A single turn carries every row of the set below to another of its rows. Some are shown first; where does it send the rows asked next?
z_586: [-0.35  0.41 -0.80  2.02 -0.02 -0.55  0.02 -0.99 -1.63  0.43  0.01 -0.86
  0.51  2.25  3.56 -2.59  0.90  1.28  0.59 -1.03 -0.85  0.72 -1.56  2.18
  0.37 -0.62 -0.51  0.41 -1.44 -0.33 -2.47 -0.44 -0.50  0.46  1.01  0.72
 -0.57  0.72 -0.63 -0.03  1.31  0.33  2.20  0.57 -1.27 -0.42  1.59]
z_471: [-0.05  0.63 -1.13 -0.22  2.22 -1.01  0.54  0.61 -0.49  0.78 -2.33 -1.16
 -1.79  1.79  0.21  2.06 -0.16  3.56  0.10 -1.06 -0.14  0.91  0.66  0.19
  0.54 -2.81 -0.70  0.72 -1.95 -0.32  1.01  1.66 -1.43 -1.88  1.93 -0.40
  0.06  1.00  0.05  0.35 -1.98 -0.36  1.28  0.20 -2.34 -1.10  1.04]
z_139: [ 0.17  0.30  0.32  1.73  1.13 -0.38 -0.04 -0.64 -1.13  0.42 -0.37 -1.62
  0.24  2.04  3.23 -2.90  1.12  0.93  1.10 -1.37 -0.90  0.33 -0.59  1.89
  0.21 -0.36  0.30  0.33 -1.04 -0.61 -3.13 -0.68 -0.05 -0.34  0.91 -0.41
 -0.04 -0.10 -1.39  1.75  0.75  0.71  1.54  0.55 -1.60  0.00  0.53]
z_337: [-0.19 -0.05 -0.17  0.32  1.83 -1.20 -1.10  0.26 -0.27 -0.19 -1.43 -0.56
 -2.92  1.61 -0.46  1.53  0.10  2.20 -0.87 -0.95 -0.10  1.36  2.00 -0.17
  0.45 -3.13 -0.54 -0.11 -2.75 -0.55  0.20 -0.39 -0.53 -1.97  0.34 -0.91
  0.93  1.16  0.03 -0.13  0.55 -0.05  1.15  1.35 -2.36 -0.79 -0.36]
z_826: [-0.55  0.91 -1.38  0.02  1.30 -0.21 -0.19 -1.39 -0.01  1.32 -1.59 -0.93
 -3.57  2.22 -0.28  1.65 -0.33  2.30 -0.28  0.12 -0.04  0.12  0.69  0.09
  0.79 -2.45  0.12 -0.20 -2.10 -1.39  1.05 -0.35 -2.30 -2.05  1.10 -1.22
  0.35  0.88 -0.34  0.19 -1.45 -0.09  0.89 -0.13 -2.74  0.59  1.78]
z_289: [ 2.12  0.21 -1.24 -0.76  0.86 -0.30  0.36 -1.12 -0.74  1.02  0.23 -0.62
 -2.15  1.68 -0.72 -0.45 -2.20  1.27 -0.99 -0.26 -0.03 -0.44  0.78 -0.31
 -0.11 -2.89  0.43 -0.82  1.04 -0.52  0.09 -0.29 -2.81 -0.95  0.56  0.29
 -0.58 -1.05 -1.06 -0.12 -0.56  1.02  1.20 -0.61  0.98  0.13  2.25]
z_6: [ 2.28 -0.43 -0.17 -0.36  0.92 -0.69  1.21  0.77 -0.05  1.04 -0.16 -1.57
 -0.60  1.61 -0.79 -0.57 -1.05  3.40 -0.18 -0.27  0.32 -0.23  0.76 -0.12
 -0.46 -2.93  0.71  0.50  1.42 -0.60 -0.45  1.55 -1.73 -0.76  1.10  0.13
 -0.03 -1.00 -0.62  0.77 -0.94  0.42  0.63 -0.35  0.89 -1.18  0.14]
z_117: [-0.88 -0.05 -0.16  2.96  0.54 -1.35 -1.65  0.05  0.03  1.02 -0.47  0.97
 -0.02  1.35 -1.63  0.51 -1.88  2.55  0.84  1.37  0.40  0.29  0.08  1.45
  0.64  1.70  0.43 -0.01  1.00 -0.81 -0.84  1.11  0.78  0.33  0.29 -0.65
 -1.41  1.46 -0.98  3.00 -0.87  0.22  2.08 -0.17 -1.68 -0.03  0.98]
z_15: [ 1.17 -0.91 -0.29 -0.72  1.17 -1.98 -0.84 -0.82  0.23 -0.60  1.62 -1.49
  0.47  2.98 -0.70  1.74 -0.75 -0.31 -0.04 -1.16  1.67  1.47 -0.73  0.16
 -0.25  1.43 -0.04  0.52 -1.30 -0.10 -0.41 -0.19  1.81  0.03 -0.48  0.29
  0.38  3.78  0.13  0.09 -0.86  1.52  2.39  0.09  0.22  0.41  0.76]
z_792: [ 1.02 -0.22  0.12 -1.31  1.39 -1.59 -1.52 -0.87  0.10 -0.26  1.40 -1.10
  0.16  2.00  0.00  1.67 -0.56  0.71  0.80 -0.61  0.87  1.33 -0.55  0.56
  0.67  1.91  0.04 -0.39 -1.01 -0.11  0.28 -0.35  2.20 -0.75  0.03 -0.61
  1.07  3.35  0.19  1.03 -0.57  0.66  2.83 -0.82  1.41  0.51  0.18]
z_46: [ 0.00  0.39 -0.88  0.47  0.03 -0.87  0.17 -0.19 -0.05  0.18 -1.51 -0.81
 -2.81  2.33 -0.48  1.33  0.48  2.18 -0.96 -0.20  0.59  0.93  0.65  0.14
  0.16 -3.24 -0.16  0.48 -1.83 -0.51  0.91  0.50 -0.99 -0.71  0.21 -0.41
  0.02  1.78  0.13 -2.03 -0.62  0.66  0.95  0.58 -4.13  0.09  1.00]
z_512: [ 1.14 -0.27 -0.42 -1.69  1.87 -1.28 -0.13 -1.61  0.97  1.00  1.27 -2.12
  0.62  2.46 -0.28  1.44 -1.54  0.47  1.21 -0.34  0.68  1.13 -0.99  0.17
 -0.55  1.99  1.22  1.04 -0.78  0.38 -0.02  0.52  0.91 -0.97  0.08 -1.04
  0.29  2.90 -0.26  1.32 -1.74  0.95  2.18 -0.13  0.18  0.45  1.86]
z_772: [ 0.21  0.51 -0.67  1.73  0.84 -0.62 -0.68 -1.04 -1.51 -0.15 -0.39  0.11
 -1.02  1.42  3.58 -2.48  0.45  0.22  1.04 -1.22 -0.98  0.52 -1.58  2.15
  0.50 -0.64  0.34 -0.72 -0.77 -0.43 -2.01 -0.80 -1.10 -0.10  1.19  0.37
 -0.29  0.41 -1.62  0.58  0.50  0.97  3.10 -0.56 -1.18  0.09  2.35]
z_825: [ 0.59 -0.11 -1.02 -1.20  1.14 -1.67 -1.00 -1.59  0.57  0.61  1.44 -1.35
  0.13  3.22 -0.57  0.89 -1.72 -0.72  0.45  0.50  1.28  0.67 -0.79 -0.12
  0.09  1.78  0.69  0.38 -0.77 -0.15  0.16  0.00  1.10 -0.10 -0.45 -0.45
  0.70  3.45  0.13 -0.13 -0.91  1.52  1.99 -0.43  0.02  1.42  1.94]
z_53: [ 0.62  0.08 -0.69 -1.86  0.52 -1.06 -0.30 -1.17  0.28  0.42  1.13 -2.22
  1.54  2.21  0.31  1.48 -0.65  1.67  0.83 -0.25  0.58  1.03 -0.85  0.27
  0.03  2.21 -0.19  0.22 -0.86  0.31  0.70  0.70  1.82 -0.20  0.25 -0.16
  0.52  3.19  0.31  0.51 -1.63  0.29  2.07 -0.73  1.16  0.06  1.08]
z_767: [ 3.06  0.73 -1.31 -0.15  0.45 -0.98  0.56 -0.82 -1.88  0.18  0.70 -0.18
 -2.22  2.39 -0.37  0.22 -1.27  1.35 -2.12 -1.11  0.49  0.98 -0.64  1.01
 -0.06 -3.53 -0.52  0.55  0.62 -0.02 -0.16  0.05 -1.44 -0.42  0.25  1.18
 -1.96  0.07  0.21 -1.83  0.45  1.00  1.87  0.00 -0.41  0.34  1.55]
z_856: [ 0.14  0.43  0.12  1.92  0.30 -0.58 -0.78 -0.92 -1.50  0.05 -0.21 -0.77
  0.14  2.52 -0.76  1.17 -0.86  2.28 -0.25 -0.69  0.21  0.54  0.51  2.31
  0.41  2.36 -0.60  0.42  0.52 -0.98 -0.52  0.69  1.96  0.28  0.54  0.50
 -2.96  1.18 -1.33  3.55 -1.57  0.47  1.03  0.25 -2.91  0.37  0.82]
z_143: [ 2.38  0.86  0.01 -0.53 -0.30 -0.13  0.43 -0.20 -1.32  0.63  0.30 -2.00
 -1.00  2.55 -0.04 -0.72  0.42  3.64 -1.24  0.06  0.26 -0.39  0.73  0.88
  0.82 -2.40 -0.34 -0.04  1.04 -1.77  0.02  0.26  0.14 -0.54  0.59  0.16
 -0.20 -0.53  0.30  0.36  0.27 -0.23 -0.05 -0.70  0.59  0.29 -1.63]
z_936: [ 2.73  0.68 -0.33  0.42  1.39 -0.91 -0.42 -0.91 -1.77  0.55  1.20 -0.67
 -2.33  2.52 -0.43  0.27 -0.51  2.56 -1.89 -0.90  0.47  1.09 -0.31  1.38
  0.57 -3.05 -0.27  0.73 -0.34 -1.39 -1.07 -0.76 -0.48 -1.62  0.27  0.21
 -1.16 -0.11  0.87  0.26  1.90 -0.40  1.34  0.41  0.67  0.13 -1.01]
z_453: [-1.00  0.69 -1.60  1.68  0.72 -1.32 -2.41 -1.09 -1.85  0.45  0.08  0.66
  0.07  1.85 -0.48  0.46 -2.59  1.89 -0.83  0.72 -0.47  1.00  0.53  1.58
  0.74  2.03 -1.20 -0.25 -0.52 -0.44 -0.19  0.47  1.73 -0.04  0.14  0.88
 -2.47  1.42 -0.22  2.69  0.48 -0.53  1.66  1.07 -1.36 -0.36  1.66]
z_945: [-0.14  1.19 -0.76 -1.00  0.99 -0.55 -0.58  0.30 -1.24 -0.22 -2.33 -1.22
 -2.07  1.73  0.60  1.30  0.54  2.79 -0.68 -0.71 -0.46  0.42  2.22  0.14
  1.50 -2.42 -1.58 -1.08 -1.72 -0.55  1.96  0.33  0.13 -1.44  1.10 -0.43
  0.68  0.90  0.04 -0.29 -1.09  0.02  0.57 -0.20 -2.17  0.12  0.09]
z_810: [-0.39  0.37 -0.72  1.87  0.84 -0.88 -0.23  0.35 -1.02  0.42 -1.15 -0.90
  0.77  1.86  3.22 -3.66  0.40  0.50  1.28 -0.17 -0.68 -0.49 -0.49  1.00
  0.75 -0.62 -0.02 -0.36 -0.35 -0.75 -2.38  0.20 -0.47  0.60  1.08  0.17
  0.61  0.10 -1.29  0.91 -0.12  1.08  1.52 -0.34 -1.03  0.02  1.29]
z_475: [-0.97 -0.50 -0.99  2.20 -1.27 -0.44 -1.25 -1.45 -0.18  0.02 -0.35 -0.15
  0.17  0.70 -1.60  0.51 -1.78  1.50 -0.67  0.16  0.13  0.30  1.00  0.44
 -0.58  1.85 -0.85 -1.05  0.19 -0.37 -0.85 -0.35  0.70  0.96 -0.68  0.57
 -2.08  1.33 -1.77  2.31 -1.74  0.37  1.39  0.61 -1.72 -0.67  2.20]
z_889: [ 0.74  0.28 -0.20  1.42  0.72 -1.24 -1.87 -0.54 -0.81 -0.65 -0.49  1.04
 -0.85  0.27 -0.84  0.45 -1.99  1.11 -0.17 -0.16 -0.61  1.79  0.32  1.71
 -0.50  1.34  0.10 -0.38  0.78  0.95 -0.24  0.70  2.05 -0.01 -0.55  0.03
 -2.64  1.32 -1.50  2.23 -0.64  0.79  2.77  0.55 -2.88 -0.45  1.96]
z_118: [-0.02 -0.35 -0.94  2.01  0.97 -0.94  0.21 -0.13 -1.14 -0.31 -0.79 -0.99
  0.26  1.50  3.05 -2.49  0.29  0.12  0.81 -1.90 -0.54  0.06 -0.97  0.94
 -0.18 -0.83 -0.18 -0.37 -1.01 -0.60 -2.79 -0.23 -1.44  0.25  1.31  1.10
 -0.21  0.30 -2.07  1.21 -0.83  1.11  2.21 -0.04 -0.78 -1.08  2.30]

z_826 turns into z_945
z_856 turns into z_889
z_139 turns into z_772
And these:
z_512 turns into z_792
z_6 turns into z_936

